In the rows, zero is written as 128.
Each path below is one point turned by a fixed rotation once a step. After each direction that follows a path, write how fast that rotation turns it, in degrees each step (0 if it stays still).
Each turn is a multiple of 5 degrees from 10 to 175, or 0.
Each row of a path follows its step; steps can be skipped.
Rotation 1:
step 0: [134 127 134 138 130 123 131 128 132 134 130 119 130 126 130 118 126 130
 125 132 121 135 131 130 125 125 131 131 135 136 140 127 127 133 132]
step 1: [127 127 130 118 131 126 112 124 132 133 136 133 127 129 125 121 127 131
 133 122 134 119 132 127 128 123 132 125 122 126 127 125 129 126 129]
step 2: [126 132 121 122 127 129 131 128 125 129 119 125 132 118 128 128 125 123
 135 133 123 130 132 127 129 135 125 123 137 125 131 136 133 117 133]
step 3: [132 124 130 139 132 129 131 127 127 127 124 125 119 126 132 122 126 124
 122 125 131 127 130 132 128 122 128 123 124 130 138 125 134 139 138]
step 4: [124 121 129 122 132 129 127 118 127 133 134 126 131 125 129 127 129 135
 127 126 141 123 133 122 129 134 126 125 122 128 129 122 123 117 123]
step 5: [120 135 122 126 131 131 126 127 119 127 121 129 127 133 127 134 120 125
 131 127 121 135 134 129 129 128 115 129 131 130 133 137 124 128 132]
step 6: [131 122 134 131 132 119 136 126 127 120 125 122 122 131 135 121 135 125
 125 122 128 120 131 126 122 130 124 123 130 125 122 126 129 137 130]
step 7: [126 131 127 132 140 129 133 130 126 129 134 123 136 131 127 130 120 135
 129 127 137 127 131 127 132 129 133 137 124 118 129 124 123 119 124]
step 8: [129 130 128 122 125 127 122 129 128 128 128 127 130 136 127 122 129 132
 122 132 122 135 139 134 123 124 121 131 138 131 132 138 122 131 127]
step 9: [131 127 133 126 133 114 124 131 124 126 129 125 132 127 125 126 128 128
 138 120 126 119 123 121 122 127 133 124 130 125 126 126 134 135 135]
step 10: [130 132 130 127 134 135 132 130 133 127 129 130 131 119 132 118 124 127
 129 132 123 129 133 132 133 134 136 135 125 119 135 128 127 118 129]
step 11: [127 127 121 130 125 129 122 125 131 131 131 125 127 124 122 126 127 130
 124 131 138 130 140 129 121 118 127 126 133 134 132 136 134 136 133]
Directions:
[128 127 124 129 127 131 127 129 128 126 125 128 132 126 130 128 126 128
 127 128 125 130 130 125 130 126 127 129 129 127 129 129 127 128 124] | 130
Rotation 2:
step 0: [137 132 126 127 123 133 123 122 133 129 134 128 130 117 131 121 135 124
 134 125 121 130 115 128 130 132 125 122 136 125 118 124 129 127 128]
step 1: [131 127 131 132 131 131 126 117 123 130 126 134 136 115 130 135 133 128
 131 130 128 113 132 123 125 133 125 127 133 127 133 133 122 122 130]
step 2: [125 129 130 131 130 135 127 137 124 140 131 128 135 117 120 126 127 123
 127 125 134 132 132 118 127 130 122 127 130 133 117 125 126 121 131]
step 3: [123 122 132 122 127 131 137 116 123 136 128 140 131 134 129 130 130 123
 129 135 130 133 136 128 121 129 128 123 129 129 121 119 126 126 133]
step 4: [140 118 116 130 125 131 123 131 131 131 132 130 132 135 131 127 134 119
 130 134 127 136 125 118 132 135 129 124 132 128 124 126 125 128 132]
step 5: [127 127 119 128 135 127 125 119 129 129 137 126 131 124 131 136 130 133
 132 133 118 128 124 130 116 130 123 127 129 121 123 131 118 127 137]
step 6: [137 132 128 120 125 131 127 133 121 123 133 126 130 117 124 126 127 126
 126 133 131 123 124 129 134 133 118 125 128 134 122 129 116 123 136]
step 7: [123 126 134 119 133 126 131 129 120 140 131 140 133 123 124 131 125 117
 137 128 125 123 121 129 125 126 131 129 132 129 129 130 123 124 131]
step 8: [133 128 130 134 121 137 133 127 123 129 134 126 132 131 127 127 126 115
 138 131 127 134 134 123 135 123 124 128 133 122 124 125 130 117 131]
step 9: [130 123 130 129 131 128 128 120 134 129 132 135 126 131 125 126 133 123
 132 128 126 125 124 124 116 140 121 121 137 117 120 124 130 125 124]
step 10: [139 123 128 126 131 143 121 126 129 128 129 132 127 118 137 137 131 134
 125 130 129 128 130 119 131 128 122 121 133 126 124 131 127 125 134]
step 11: [118 126 125 129 127 128 122 126 118 140 136 132 132 117 128 127 136 125
 119 131 126 123 126 129 127 131 129 126 129 126 117 129 120 126 128]
Directions:
[126 130 133 128 130 131 128 131 125 127 129 129 130 126 128 129 127 129
 124 129 126 127 128 126 127 130 128 128 125 129 127 131 127 131 129] | 80
[129 129 131 126 128 128 129 130 127 125 130 128 125 129 127 128 125 126
 131 127 126 126 125 130 130 126 126 128 130 124 129 130 129 126 127] | 40
